(in the rows, 128 means zero)
One turn sends every row of this set to another row. A few are shown first. Where does it send the rows asked after them?
Z17: [125 151 140  83 119 143 114  90 137 143 155 104 144 140 131 154 136 136
 148 138 143]
Z600: [155 121 143 177 156 120 113 139 120 117 145 103 145 139 103 131 124 146
 152 132  91]
Z677: [134 119 126 142 181 150 105 124 154 128 130 108 118 126 101 133 118 131
 131 113 116]
Z70: [131 133 147 167 135  85 158 125 114 119 110 137 114 140 132 123 105 124
 127 134 111]
Z775: [125  75 130 170 123 130 129 117 134 123 124 101 136 117 159 112 125 135
 113 146 118]
Z620: [118 124 135 122 124 102 165 133 111 140 103 126 146 118 139 149 120 126
 125 144  79]
Z24: [118 136 125 117 140 155 159 143 136 136 158 147 142 153 140 132 140  87
 116 171 140]
Z896: [119 129 121 137 174 152 102 129 147 133 132 112 130 120  92 122 112 130
 122 114 113]
Z810: [120 126 118 127 103 116 124 106  98 104 115 117 173 146 131 150 126 120
  91 150 112]
Z887: [138 165 118  98 107 137 108 109 135 137 168 107 148 148 131 142 147 129
 147 150 143]
Z302: [135 131 135 157 146 116 136 149 123 122 158 120 166 150  96 138 117 154
 144 110  98]
Z221: [122 144 124 106 142 110 168 140 132 135 151 144 151 158 127 162 128 131
 137 109 140]
Z437: [120 116 148 145 147 149 122  88 131 130 146 116 131 143 132 145 140 149
 152 124 180]
Z570: [150 101 155 154 127 106 139  97 146 105 140 118 127 140 136 107 139 164
 123 138 148]
Z910: [129 136 136 136 124 158 185 127 107  99 141 132 136 117 123 160 129 116
 146 175 125]
Z318: [138 103 149 145 123 107 150  88 138  94 145 118 128 144 145 115 134 165
 122 138 128]
Z800: [110 132 119 135  99 120 114 122  98  98 113 108 167 145 133 134 135 119
  92 160 115]
Z100: [120 136 139 147 144 127 162 125 133 135 151 163 119 147 140 137 129  84
 117 169 134]
Z523: [145 174 126 122 121 132 101 146 141 139 171 116 145 145 141 137 131 108
 143 156 142]
Z712: [151 132 144 164 152 141 117 109 145 114 130 115 123 127 112 108 147 119
 146 152 170]
Z96: [155 117 143 152 134 122 123  84 147  96 142 114 119 133 126 100 143 139
 138 142 153]
Z140: [136 109 151 109 140 170 134 117 150 134 163  97 140 123 138 151 153 113
 156 127 138]
Z422: [ 93 102 133 157 116  99 131 110 121 120 110  94 131 110 152 124 118 132
 110 166 127]
Z598: [146 128 144 168 149 132 109 141 127 117 155 114 154 142 103 131 111 154
 152 128  93]
Z351: [140 113 157 159 113 114 143 168 104 124 148 105 148 103 117 140 130 129
 158 161 108]
Z622: [121 139 149 145 113 112 157 160 123 125 157 101 133 109 110 143 110 138
 171 156 120]
Z743: [156  81 142 164 131 141 141 140 144 118 138 114 141 130 150 106 140 135
 110 130 111]
Z535: [111 138 112 147 179 129 116 124 137 147 115 116 141 121  87 133 122 129
 124 126 114]
Z413: [120 116 139 102 157 120 146 116 161 142 133 140 124 126 112 132 139  99
 104 133  99]
Z330: [115 119 144 154 159 132 177 102 119 101 116 114 117 147 115 145 121 133
 145 115 122]
Z868: [124 129 131 132 141 145 161 137 135 140 162 144 137 147 137 132 144  87
 103 177 141]
Z502: [116 143 123 109  97 120 104 136 113 146 155 120 156 145 156 152 111 114
 109 132 139]
Z919: [107 126 136 155 141 138 127  91 127 128 146 119 120 140 133 139 129 159
 147 129 181]
Z786: [106 143 121 118 100 109 110 128 115 166 150 119 152 148 147 153 109 120
 116 139 146]
Z482: [117 131 134 149 112 118 105 151 137 122 114  91 141 117 123 102 146 115
 124 180 105]
Z976: [111 156 135 119 157 109 172 113 153 139 137 102 111 140 118 139 120 140
 159 131 141]
Z290: [143 141 127 126 115 145 168 152 103 115 140 128 155 110 124 139 141 108
 134 191 133]
Z325: [114 120 106 123  92 137 104 151 111 140 143 117 164 132 147 160 126 115
 112 134 135]
Z880: [115 108 140 131 138 162 123 102 137 130 169 104 126 134 146 145 147 131
 156 120 169]
Z304: [134 115 162 156 113 118 138 163 117 117 158 107 143 103 115 151 121 136
 165 164 113]
Z286: [125 123 117 125 112 164 112 161 109 105 134 116 170 124 135 156 140 109
 113 135 116]
Z745: [146 133 137 137 119 148 168 141 112 108 145 129 147 106 120 154 140 114
 132 192 136]
Z207: [118 130 136  96 157 140 128 126 173 130 148 130 118 148 110 121 137  92
 121 133 125]
Z697: [125 123 121 143  95 109 102 121 118 110 110 103 164 136 124 118 142 116
 109 171 106]
Z955: [113 123 137  98 156 136 130 122 164 136 150 130 123 137 103 113 143  91
 104 136 119]
Z239: [ 96 163 120 124 139 108 147 135 104 140 107 137 162 142 118 161 131 115
 140 152 127]
Z372: [122 141 137  85 113 138 130  88 132 137 150 107 147 144 119 155 143 150
 144 126 139]
Z440: [107  94 134 157 115 111 137 121 129 119 113  87 136 114 150 117 130 146
 103 162 121]

Z239 turns into Z221
Z325 turns into Z887
Z800 turns into Z502
Where do these go?
Z286 turns into Z523
Z372 turns into Z919
Z600 turns into Z351
Z100 turns into Z413
Z745 turns into Z868

One turn sends every row of this set to another row. A few are shown first. Where does it send the rows asked after them?
Z499: [137 126 140 173 135 139 119 101 111  95 107 145  83 100 127 138 181 157
 115 114 150 164 126 125 129 145 169 162 114 127  95 147 102 135 128 119]
Z980: [133 130 133 156 123 151 126  74 123 121  98 153  71 111 124  93 147 141
 114 100 141 177 129  98 117 135 186 174 119 149 113 157 112 139 136 100]
Z75: [ 85 142 124 124 125 210 125 122 115 109 107 158 155 144 141 155 151 145
 142 102 129 134  75 107  98 134 139 145 113 134 133 118 131 122 126 122]
Z67: [111 117 130 162 139 163 157  97 125 129 147 176  89 117 116 139 156 160
 136  91 134 157 105 121 148 120 197 129  76 158 118 135 126 105 113  98]
Z284: [119 152 167 109 159 199 121  96 113 108 105 104 133 113 102 135 109 132
 161 100 124 122 131 109 121 128 141 125 116 136 172 135 164 125 117 117]
Z793: [145 108 152 182 131 130 124  94 105 102 108 143  86  82 118 105 157 134
 118  99 123 146 109 119 120 122 164 140 132 109 101 150 104 123 129 128]
Z729: [139 119 115 146 154 146 137 106 114 120 155 180  68 115 116 122 153 127
 176  88 124 205 123 115 134 142 141 141 131 135 139 120 120 147 107 107]
Z903: [109 144 148 130 138 187  82 128 118  79  93 124 134 152 114 139 118 153
 156  95 125 123 135 108 116 142 134 149 125 130 166 140 148 148 114 109]
Z870: [145 120 130 120 144 151 157  81 106 132 122 141  98 110 108  77 158 123
 125 104 139 189 139  99 130 113 166 134  87 147 124 120 154 109 159 120]
Z841: [128 101 128 179 135 162 151 111 117 121 143 174  71 146 105 126 163 154
 139  92 114 160 136 103 142 122 184 130  76 140 156 143 129 132 125  99]
Z714: [128 125 159 132 146 141 138  95 111 110 146 167  73  82 124 137 144 120
 165  92 141 204 131 132 150 146 157 140 125 148 122 117 126 116 104 107]
Z390: [100 142 172 100 130 199 114 125 100  93  99 137 149 120 118 145 130 111
 154  86 133 138  99 104 129 137 146 133 101 139 157 127 159  98 125 123]
Z439: [149 125 118 133 187 135 125 112  91 138 140 166 108  97 105  81 157 131
 146  99 126 154 120 106 124 111 149 128  98 135 104 129 131 119 129 132]
Z575: [115 147 137 132 137 198  97  97 114 101  85  98 129 121 108 149 139 126
 152 122 123 127 132 120 104 141 140 157 131 119 162 136 150 150 125 105]
Z609: [110 136 157 119 117 196 102 123 123  92 103 121 143 138 103 116 113 136
 162 101 112 119 113 132 117 139 151 133 120 122 167 125 164 114 125 128]
Z40: [150 100 154 135 108 139 132 114  90 113 161 144  83 138 140 125 137 130
 155 108 102 172 162  91 129 114 152 139 108 108  89 121 136 127 130 120]
Z379: [145 133 139 124 163 139 119 112  87 126 132 147 108  89  96 107 170 123
 139 108 143 158 142 120 138 133 175 143  67 147  98 134 142 106 139 123]
Z807: [146 136 136 128 146 140 115 116  95 164 145 149 101 118 122  73 153 139
 164 109 122 154 134 103 117  97 175 142  86 125 105 130 147 119 134 122]
Z858: [132 102 172 148 111 141 146 137  97  98 144 136  72 127 137 118 139 127
 125  92  97 169 161 104 114 125 167 118  90 124 108 131 120 133 131 125]
Z471: [ 93 138 142 110 139 199 110 135 103  93  99 140 146 145 148 167 161 130
 141 108 135 149 121  99  98 140 115 150 111 134 147 117 137 139 131 115]
Z103: [131 104 108 155 116 171 151  67 118 128 145 183 102 126  99 123 144 139
 117 100 122 164 124  88 131 120 181 151  86 149 106 144 129 111 143 106]
Z517: [ 88 145 169 109 130 206 126 118 118  96 112 159 140 121 148 151 119 137
 154  80 133 141  79 107 115 141 131 133 136 138 143 120 127 110 107 129]
Z350: [145 123 150 134 131 153 153  70 120 116 148 165  77  96 126 117 124 148
 126  81 151 207 141  95 126 137 134 144 131 145 123 132 114 131 131 121]
Z39: [101 134 165 124 137 192 113 110 129  99 122 141 144 120 127 125 108 150
 156  95 116 125 111 133 102 124 114 116 140 128 159 110 145 112 113 132]
Z313: [146 120 131 176 128 154 137  98 113 149 157 163  87 132 107 133 145 175
 139  85 139 150 127  83 142  94 173 141  76 128 135 153 133 122 126 105]
Z739: [144 112 162 183 130 140 106  80 110 123 116 169  78 112 140 108 159 159
 144 109 133 139 129 107 137 110 168 161 136 110 112 154 115 125 115 109]
Z7: [ 97 123 112 128 147 181  98 119 113  82 107 127 149 163 124 153 133 138
 154 104 114 129 129 112 106 121 111 139 124 134 147 114 156 142 119 110]
Z76: [143 119 144 153 130 132 133  92 122 132 150 152  65 107 138 123 154 141
 179  97 139 203 132 113 135 108 137 140 139 116 137 110 134 133 117 109]
Z634: [100 129 123 137 139 220 141  85 128 106 126 141 146 150 132 152 127 161
 146 118 109 109 105 116 102 122 139 127 127 124 137 117 138 128 111 123]
Z60: [105 146 129 119 148 206 113 112 114 105 115 118 135 148 142 152 134 148
 141 126 106 121 144 109  76 134 130 145 119 123 132 125 133 163 120 119]
Z803: [108 146 154 114 128 212 139  89 129 109 135 126 129 121 117 150  88 138
 163  93 112 131  98 115 116 135 138 126 142 129 149 122 142 127 103 126]
Z646: [123 109 140 130 131 143 160 127 101  99 156 139  87 137 155 134 159 143
 128 112 116 181 144 117 121 131 163 125  86 142  77 109 122 129 125 123]
Z671: [ 91 136 117 137 132 191 100 116 132 107 125 145 154 134 118 150 110 153
 150  99 117 121  98 121  86 122 123 136 127 136 141 119 135 131 114 123]
Z966: [123 101 148 119 140 150 150  77  98 104 134 168  82 139 150 107 151 123
 121 108 116 183 175  87 118 121 151 144 109 149  93 125 131 129 133 111]
Z118: [102 150 158 122 123 196  90 128 104  89  83 132 135 122 117 164 142 126
 145  93 146 142 112 102 115 153 142 162 111 134 162 146 141 129 128 108]

Z350 turns into Z870
Z76 turns into Z807
Z118 turns into Z471
Where do these go?
Z575 turns into Z60
Z858 turns into Z841
Z39 turns into Z609
Z714 turns into Z379

One turn sends every row of this set to another row. A few are shown first. Where does it send the rows asked after them?
Z371: [141 147 150 116 150  89 138 132  81 115  75 149 131 147 119 138 118]
Z740: [ 87 153 127 146 113  78 133 142 143 125 120 149 120 139 151 124 139]
Z56: [139 144 151 117 141  82 123 131  90  99  82 151 126 153 109 129 114]
Z536: [101 128 127 149 155 106 113 117 127 147  83  91 147 152 157 110 122]
Z14: [108 130 148  68 149 124 148 133  93 128 116 105 122 135 116 110 110]
Z954: [ 82 151 104 104 175 119 151 146 145 114 116  96 100 144 137 152 122]
Z274: [110 128 133 149 155  99 127 117 136 155  86  86 142 154 157 113 131]
Z279: [111 134 153  77 153 121 145 138  81 129 107  92 119 131 101 120 111]
Z848: [ 89 157 144 138 127  72 133 147 129 120 111 160 121 136 164 128 133]
Z394: [109 155 126 134 154 111 161  86  77 148  96 105 104 115 150 130 106]
Z750: [123 126 161  83 149 117 149 144  91 123 107  91 118 129 113 120  98]
Z525: [107 126 128 141 153  86 107 118 131 144  89  83 136 146 159 108 129]
Z805: [115 127 149  81 148 111 157 145 104 123 115  80 109 114 122 118 110]
Z177: [114 131 119 141 161  93 119 133 137 135  76  87 142 147 161 102 114]
Z551: [ 95 156 132 141 124  73 145 149 127 111 104 147 118 127 175 123 136]
Z363: [ 95 148 147 146 123  76 140 147 132 123 110 160 120 137 160 123 133]
Z724: [107 132 150 157 147 103 124 131 160  83  93  98 126 125 123 149  99]
Z542: [ 96 133 157 158 142  95 108 143 150  96  92 103 133 129 110 138 110]
Z680: [ 95 121 155  88 150 111 147 146  87 130 101  85 112 127 105 112 118]
Z63: [ 66 151 111 113 162 126 162 134 133 132 112  90  99 131 142 160 123]
Z891: [105 142 129 134 151 115 167  88  76 146  93 111 104 117 150 136 117]
Z480: [132 177 157 131 112 100 157 157 112 107 126 108 134 106 135 149 107]
Z257: [ 96 132 171 153 139 100 113 147 140  88  87 103 122 118 116 129  98]
Z996: [ 86 147 135 149 117  77 135 139 129 117 112 152 133 130 163 119 140]
Z470: [116 186 156 135 118  96 155 155 101 111 126 116 126 106 121 148 123]
Z36: [103 127 134 133 146 108 110 110 124 147  91  82 149 146 147 110 128]
Z877: [106 157 114 129 151 110 153  86  79 138  99 111 102 116 156 137 110]
Z323: [ 57 153 111 130 164 123 148 122 131 128 113  96 104 140 132 149 121]
Z84: [124 187 147 136 125 101 165 165 118 106 123 121 122 110 130 162 115]
Z236: [100 156 125 125 151 120 164  86  70 136 101 116 106 126 150 125 113]
Z174: [ 99 114 157 136 148 105 117 147 158  95  90 100 124 124 120 136 103]
Z744: [ 98 124 147 159 139  92 124 126 153  79  96  98 135 117 127 133 104]
Z122: [116 187 147 138 127 105 160 168  91 118 117 102 129 107 119 154 117]
Z504: [101 131 153 140 153 102 132 144 150  69  99 108 116 111 128 142  94]
Z498: [103 130 131 140 156  93 120 122 133 151  89  82 142 149 160 106 124]
Z657: [134 191 149 130 121  97 158 151 113 106 127 112 137 114 131 140 123]
Z961: [147 150 150 116 144  91 134 127  88 105  83 151 136 149 111 125 130]
Z201: [146 144 149 106 155  86 124 122  86 111  79 153 120 145 118 127 117]
Z216: [ 70 146  93 119 173 125 149 118 134 123 109 106 113 138 127 149 113]
Z965: [ 98 161 142 137 121  70 133 140 132 122 118 149 116 129 164 125 140]
Z633: [106 163 128 127 146 115 153  86  68 133 101 107 110 123 148 142 116]
Z2: [151 148 150 101 161  90 131 130  90 104  71 140 127 136 127 119 131]
Z928: [123 128 146  73 143 116 152 147  88 129 115  95 123 129 117 123 112]
Z74: [ 65 162 116 132 169 128 150 134 141 122 106  99 101 138 125 154 137]
Z978: [ 71 139 107 108 165 126 155 124 139 121 107 104  97 138 133 154 121]
Z148: [107 163 112 126 160 113 164  94  91 139  91 116  94 110 161 122 111]
Z427: [143 147 155 115 158  89 131 126  87 112  76 150 123 133 114 132 121]
Z254: [137 181 140 128 135 110 159 155 112 101 118  99 130 100 123 157 107]

Z877 turns into Z201
Z394 turns into Z427
Z177 turns into Z148
Where do these go?
Z470 turns into Z542
Z36 turns into Z633
Z928 turns into Z480
Z274 turns into Z891
Z805 turns into Z254
Z961 turns into Z996
Z680 turns into Z122
Z744 turns into Z216

